0: [178 166  74  95 125 123 132 159 152 129 164 155 126 133 164 159 153  94 105 134 119 154 148 150 106 112 101 112 135 142 138 127]
1: [ 98  69 148 159 144 120  89  83 130 139 126 114 104 160 114 103 144 147 152 112 136  99 123 110 125 109 144 163 127 138  92 138]
2: [119  78 133 115 106 104 123  78 147 129  62  64 153 108  81  53 163 195 186  57 174 100 157  88 203 112 123 168  64 145  79 147]
3: [137 135 118 114 134 131 133 134 133 129 163 141 110 157 149 147 120 109  93 137  95 115 119 145 110 128 128 122 168 146 143 150]
4: [170  97  80 101 129 124 119 125 152 109 129  94 184 110  86  83 164 134 130 122 208 119 135  91 121 126 149 173  90 176 113 155]
5: [108 143 190 177  25  70 194 219 128 222 157 131 176  69 219 157  75  10 105 148  68 196 140 178 118 157 209  88 155  81 156  99]
6: [142 150 134 115 114 123 144 124 131 144 172 154 112 116 141 158 125 118 108 124 119 145 114 171 110 165 109 121 170 114 117 106]
7: [131 172 129 102  94  65 155 159 120 145 166 146 141  78 135 164 121 109  88 178  75 117 145 139 154 167 136  83 158  89 161  85]
8: [130 148 130 102 105 113 146 131 136 149 143 142 134 117 148 145 148 118 105 146 107 131 131 146 119 148 136 121 145  94 151  96]
9: [109  83 196 180 138  69 100  98  97 160 115  97 163 118  64 109 113 125  99 104 200 109 110  86 154 142 196 182 166  92 121 144]
10: [115 123 159 165 158 142 138 183  15 168  88 122  72 154 134 178  30 117 184 195  84 143 104 159 139 157 145 154 126 206 162  71]
11: [124 131 135 126 152 152 103 131 140 117 140 120  88 121 136 129 123 147 142 108 142 104 125 138 121 117 115 109 122 160 126 133]
12: [128 157 100  98 133 135 154 133  94 140 140 143 109 117 151 145 138  81  82 155 100 147 109 139 119 161 140 107 151 119 137 101]
13: [ 87  94 144 195 137 167  33  97 127  72   9  35 172 149   0  74 114 189 201  64 221  58 146  79 166 116  99 148  48 126  75 191]
14: [142 150 109 150 158 199 115 121 100 128 141 156  31 155 160 163  92 126 165 117 104 172  83 150 170 150 154 124 134 164 159 112]
15: [184 145 102 114 136 159 129 158 141 120 164 132 108 146 147 143 146 122 135 136 109 153 138 133  97 134  98 132 141 131 140 108]
16: [138 150 114 113 116 126 146 131  86 149 168 151 119 113 142 142 137 103 112 163  98 141 128 169 112 159 135  92 172 122 169  79]
17: [ 69 109 141 195 144 147 118  60 190  71  30  70 193 184  81 111 198 184 182  77 190 104 110 106 219  76 110 206  57 164  10 178]
18: [138 177 140 118 114 119 159 159 123 158 152 170 143 112 183 169 101 111  95 143  68 137 123 191  91 121 113  75 134 100 180  97]
19: [168 146 149 102  70  88 151 128 131 149 134 184 184  68 153 135 163  69  52 147 124 159 161 172 136 160 137 107 148  78 134  98]
20: [115 140 139 120 133 126 120 110 111 120 159 127  93 132 121 128 115 129 117 122 117 124 134 142 131 142 110 127 141 143 119 127]
21: [142 153 138 118 154 166 106 118 146 119 118 103 102 172  97 110  95 136 136 102 147  96 137 112 155 106  95 109 117 199 122 150]
22: [123 100 142 148 119 118 157 146 182  81  55  50 138 161 110  72 106 197 157  85 158 101 153  61 138  80 163 134  67 113  82 174]
23: [174 170 117  82 100 109 165 148 126 144 166 184 142  99 155 180 151  81  80 158  75 156 105 152 100 132 164  56 181  96 163  92]
24: [ 93 108 145 145 151 131  93 117 141 101  90  94 106 141  96 111 137 166 148  87 155  79 142  73 151  91 145 178 111 141  94 179]
25: [ 82 136 199 154 158 130 124  97  93 153 125 159 148 119 157 150 111  98 111 142  89 140  60 152 145 130 156 120 203  84 163 128]
26: [108  89 156 188  88 150 141  95 172  82  65  76 117 145 130  69 136 171 189  84 130 110 152  55 131  93 151 226  77 187  43 176]
27: [ 55  58 187 174 105 122  85  84 175 143   0  35 155 131  17  70 121 232 197  58 149  40 136   0 132  16 155 206  33 177 122 196]
28: [147 168 124 107 120 114 141 145 125 143 157 147 129 112 157 165 137 111 101 141  94 138 121 136 110 144 123  82 161 117 153 106]
29: [113 147 127  86 113  97 190 174  94 205 175 175 148  88 138 156  94  38  66 139 143 141 125 154 100 157 122  68 184  75 173  49]
30: [137 132 140 109  95 102 147 105 118 155 165 166 146  99 136 146 161 105  96 125 134 140 161 146 128 164 141 112 160  92 144  82]
31: [123 148 133 115 137 140 122 125  82 162 143 120 116 137 154 134  93 135 127 122 108 108  98 122 129 141 136 105 164 106 119 115]
32: [140 171 122  98 130 137 132 134 105 138 175 162 121 119 175 164 121 112 104 141 105 133 125 154 113 126 116 103 153 125 160 100]
33: [160 139 158 108  96  39 184 145 139 197 214 162 149 102 123 127 122  84  60 175  66 135 126 144  94 149 116  64 151  77 149  63]
34: [174 135 159 151  97 103 159 167 118 158 161 155 148 118 225 173 125  56  79 213  66 202 102 165 104 157 161  19 144 136 148  49]
35: [119 126 179 171  46  98 177 112  99 187 104 154 204  80 122 143 161  99 136 143 176 136 121 142 119 131 158  97 147  71 138  90]
36: [140 125 120 142 156 111 105 124 148 109  77  84  86 136 131  99  72 166 159 135 162 146 150 111 182  80 120 162 120 155  96 191]
37: [146 142 148  90  96 149 164 146  80 144 149 170 120  98 167 178 109  93  81 180  68 167  86 130 107 169 159  73 158  82 182  74]
38: [143 170 132 112 121 108 155 138 110 147 159 157 115 143 145 155 137 101  88 124 103 139 102 159 118 149 125 120 157 104 157  91]
39: [126 122 129 109 160 134 113 119 149 113 146 117  74 150 139 126 127 127 144 139 126 108 141 135 127 107 113 128 132 148 125 146]
40: [147 105  97  95 141 202  97 130 161  82 130  72 154 138  78 140 191 186 116  46 169 166 162  76 103  96  75 165  57 173 140 189]
41: [ 99 120 146 147 153 116 124 145  84 117 155 153 125 139 165 139 101 128 142 147 102 163  70 138 152 108 118  97 125 132 135 120]
42: [147 105 103 137 155 175 115 131 171 118 101 112  83 138  96 109 122 135 134  99 130 115 125 123 127 109  80 134 123 184 103 152]
43: [106  98 141 122 158 114 137 111 109 150 140 134  98 164 130 165  76 120 141 126 139  81  98 101 114 120 182  89 141  88 139 111]
44: [118  88 194  98 110 105 141 101 103 118 163 129 131  93 129 138 123  94  81 145 142 161 130 140 126 125 159 151 176  92 131 118]
45: [120 110 135 131 131 140 127  97 145 125 103 114 137 153  98 119 139 173 155 101 139 100 151 120 139 114 124 135 121 144 102 137]
46: [148 161 110  84 122 146 145 142 139 127 170 172 126 143 162 156 152 106 118 154 105 152 154 170  73 135 100 116 139 137 136 106]
47: [ 61 115 158 149 184 167  43  54 104 149  43  98 106 114  96  48 123 218 192  20 183  97 107  72 161  18 151 179  73 182  50 160]
48: [ 80  78 135 203 138 107  62 169 122 103   0  57 143 134  54  29 103 225 255 103 224  63 129  53 154 157 143 107  55 122 106 230]
49: [115  85  94 135 138 105  84  85 123 106  76  77 133 118  85  73 147 171 110  75 143  83 107  68 121 111 131 183 118 159  84 170]
50: [161 185  85 114 139 133 131 159 131 151 190 161 142 111 179 164 132 104 112 148 134 156  99 180  96 151 114  91 142 125 171  97]
51: [132  87  95 150 151 191 125 145 160  58  76 130 144 160 124 118  86 166 209 140 188  89  92 130 153 102 154 188  69 172 106 210]
52: [149 103 151 103  83  68 134 124 142 166 124 158 182  71  93 133 167  89 115 160 118 141 110 148  91 174 137  92 157  92 174  68]
53: [100 106 145 115 158 116 134 118  88 144 128 127 111 115 158 160 105 118 111 119 100 117 101 118 122 116 155 140 139 113 128 133]
54: [ 86  70  68 175 116 119 129  64 114  86   3  84 121 134  43  25 151 180 187  42 215 217 136  17 181 109  97 188  10 121 111 255]
55: [119 112 107 156 207 109 140 134 145  63  51  39 100 108  68  83 123 158 207  46 195  90 136  98 193 158 135 178  37 206  24 210]
56: [ 77 134 123 155 158 155  86 146  92 150 128 153 108 180 110 131  46 139 182 157 144 139  78 114 168 132 153 154 129 112 102 206]
57: [106 131 104 148 152 137 119 122 128 125 128 141 110 161 116 132 130 152 138 132 136  88 135 120 109 111 121 142 111 160 124 154]
58: [111 134 129 118 125 119 119 122 120 129 139 122 108 130 158 138 136 129 112 118 123 106 135 141 139 140 143 142 129 125 127 107]
59: [130 143 150 131  81  85 150 121 132 148 116 139 145  80 126 112 145 105 106 139 101 144 166 159 129 147 161 125 137  79 125 122]
60: [134 118 127 133 167 147  79  88 136 134  95  68 128 159  90 104 154 171 157  90 137 120 118  76 150 111  90 161  99 195 106 162]
61: [149 145 141 108 123 109 179 141 147 106 140 142 192  92 162 154 180  92  93 148 122 154 142 156 100 167 158 125 152 107 160 128]
62: [ 79  95 170 154 166 163 101 152 207  96 108  58 107 106  94  87 100 131 194  98 159  81 198 104 159  32  89 208  57 139  86 188]
63: [169 156 105  81 100 134 165 208 179 136 187 189 155 127 164 155 170  88  99 181 112 213 139 174  88 139 108  84 156 126 210  74]
64: [131 126 126 123 138 114 151 145 110 174 168 144 123 130 153 165 132  32 152 162  75 191  47 149 121 166 154 136 179  62 165  97]
65: [130 118 129 116 106 106 170 112 131 152 143 162 161 106 139 146 157 109  96 120 109 144 132 138 122 162 143 125 142  86 139 116]

[124 126 238 133  73 116 161 146  56 174 145 163 183  70 137 157 119 112 102 193  70 147  97 176 137 186 158  69 193 100 227  69] 37 16
[139 124 134 126  59  96 163 122  59 107 188 151 132 106 188 163  85  65 109 222 108 133  70 112 171 118  69  43 180  66 146  67] 37 7
[ 42  64 118 130 153  99 114 100 101  97 101 115 126 174  43 111  47 152 165  98 144  28  10  98 205  94 127 101  78  49  67 120] 43 1
[121  88 151 123 144 123 115 112 142 112 120 102 121 146 104 125 136 144 145 107 159 116 125  96 113 134 138 142 102 157 117 126] 45 1
[142  74 139 137 143 149  57 154 127  82 105  68 116 194  72  83  33 200 220 123 126  75  97 106 165  95 125 187  69 164 114 228] 51 36
[121 131  81 117 142 162  81 139 153  51  81 114  69 164  93 144 138 158 126 127 145 143 141 141 121 116  99 132  75 161 111 175] 42 57
[154  71  81 147 162 166 165 125 112  90  77  71 194 200  75  40 137 214 162 114 161 148 202  93 113  68 150 177   0 173  83 142] 22 4
[108 123 136 121 134 112 118  89 134 136 110 115 119 127 107 127 139 147 152 111 137 101 125 111 130 111 130 154 140 145 105 137] 45 1
[106 132 104 136 146 156 132 134 121 100 122 123  76 153 115 148 129 140 129 115 151 106 162 122 114 114 102 140 119 152 138 165] 57 39
[ 97  96  93 162 154 107  90  93 129 115  73 105 165 128  76  66 125 149 138  81 163  90 145  90 147 134 163 138 104 155  56 176] 49 24
[134 155 120 127  85 148 159 130 109 167 170 149 143 107 171 142 142 116  94 146 100 114 126 161 125 136 141 104 168  93 123  95] 8 28
[161 173  89  80 138 133 115 213 167 138 189 112 127 104 167 135 140 114  56 179 112 178 129 153  77 134  99 137 140 144 113  95] 0 46
[125 113 119 129 136 132 121  97 137 124 116 121 122 133 116  99 129 163 168  99 140  87 143  90 124 125 113 152 134 139 101 130] 45 57
[108  76 155 184 189 162  80  94 156 124  84  17 110 131  87  76 108 188 168  66 145  56 156  83 135 116 123 167  58 115 108 184] 24 60
[117 104 116 145 148 166 110 123 165 103 102 110 130 136 115 111 142 158 131 108 151 109 162 111 129  99 150 162 126 153 129 149] 45 57
[ 99 116 130 135 121 121 132 104 135 120 116 105 144 135  99 101 133 152 153 101 158 104 141 110 137 122 133 174 125 152  84 140] 45 1
[ 92  63 139 188 165 127  98 121 143  78  37 129 107 157  59  38  90 185 203  92 163  85 108  60 181  87 139 162 116 102 110 166] 24 22
[114 115 136 140 144 133 132 102 121 115 111 111 122 129 113  96 145 152 131 104 123 101 132  87 137 127 121 157 115 145 123 150] 45 57
[ 88 105 188 137 103 115 131 103 122 164 115 125 138 111 116 116  98 141 109 120 109  94 125 125 160 135 130 137 117 102 105 103] 58 53
[148 139 148 125 102 102 134 125 146 144 143 139 139  93 146 134 143 144 103 152 130 122 127 143 115 147 122 120 141 119 123 121] 8 6
[104 116 142 129 132 112 110  88 125 134 114 129 140 129 101 108 143 128 133 103 153 111 132 141 134 130 150 130 133 123 100 138] 45 1
[127 134 125 124 128 103 147 105 122 164 142 144 130 108 141 143 147 101 103 140 116 108 113 152 115 149 143 101 143  93 156  81] 8 65
[135 148 142 126  85 108 144 121  97 168 156 149 144 101 151 152 111 104  88 156 101 162 125 161 124 154 110 105 154 125 149  73] 16 8
[169 148 121 119 121 133 133 159 129 145 151 170 135  96 140 155 129  88  83 160  80 153 109 147 139 149 113 109 146 102 181  92] 28 38
[148 157  94  91 157 154 126 132 163  98 150 131 104 121 141 148 149 119 114 143 139 152 143 130 115 130  95 135 144 141 147 119] 15 0
[154 153  80 130 109 150 164 148 143  98 168 146 111 124 163 148 156 107 138 172 128 134 116 124 113 136 122 138 124 152 138 129] 15 0
[199 166  69  67 125 178 163 189 156 124 134 174 208 158 189 160 167  51 138 185 147 177 125 194  60 154  61  90  77 108 255 130] 63 50
[122  98 140 119 141 117 123  96 156  87 106 112 113 142 115  83 160 169 141  95 154  83 136  91  99 112 126 145 121 152 104 144] 45 24
[101  82 113 165 149 138 112 101 124  75 103  65 130 171  90 108 124 150 166 104 128  88 165  92 137 103 137 190 102 139  77 149] 24 45
[114 119  97 173 183 190  52  98 124  43  96 102 119 166  67  89 165 165 172 117 186 174 145 108 201 129  93 119  95 217 126 162] 60 21
[178 140 104 105  81 116 191 123 125 160 170 169 165  64 136 118 174  62  60 140 123 146 115 146  97 129 153  99 139  68 161  78] 19 65
[131 137  69  81 107 149 121 200 156 116 129 137 110  92 157 146 109 155  61 144 148 178 165 183  64 107  94 123 153 154 161 144] 0 46
[119 102 151 148 143 126 112 101 148 119 108  89 123 136 103 121 133 148 147 103 141  86 139  91 127 120 142 144 128 157 109 142] 45 1
[119 144 145 108 135 131 138 121 104 114 152 137  88 149 144 145 127 124 133 155  79 143 110 109 129 108 144  95 159 150 146 146] 3 20
[ 92 103 138 130 115 126  87 105 148 134  97 103 133 134  98  98 145 161 139  87 140  80 146 122 131 130 138 141 107 158 103 134] 45 1
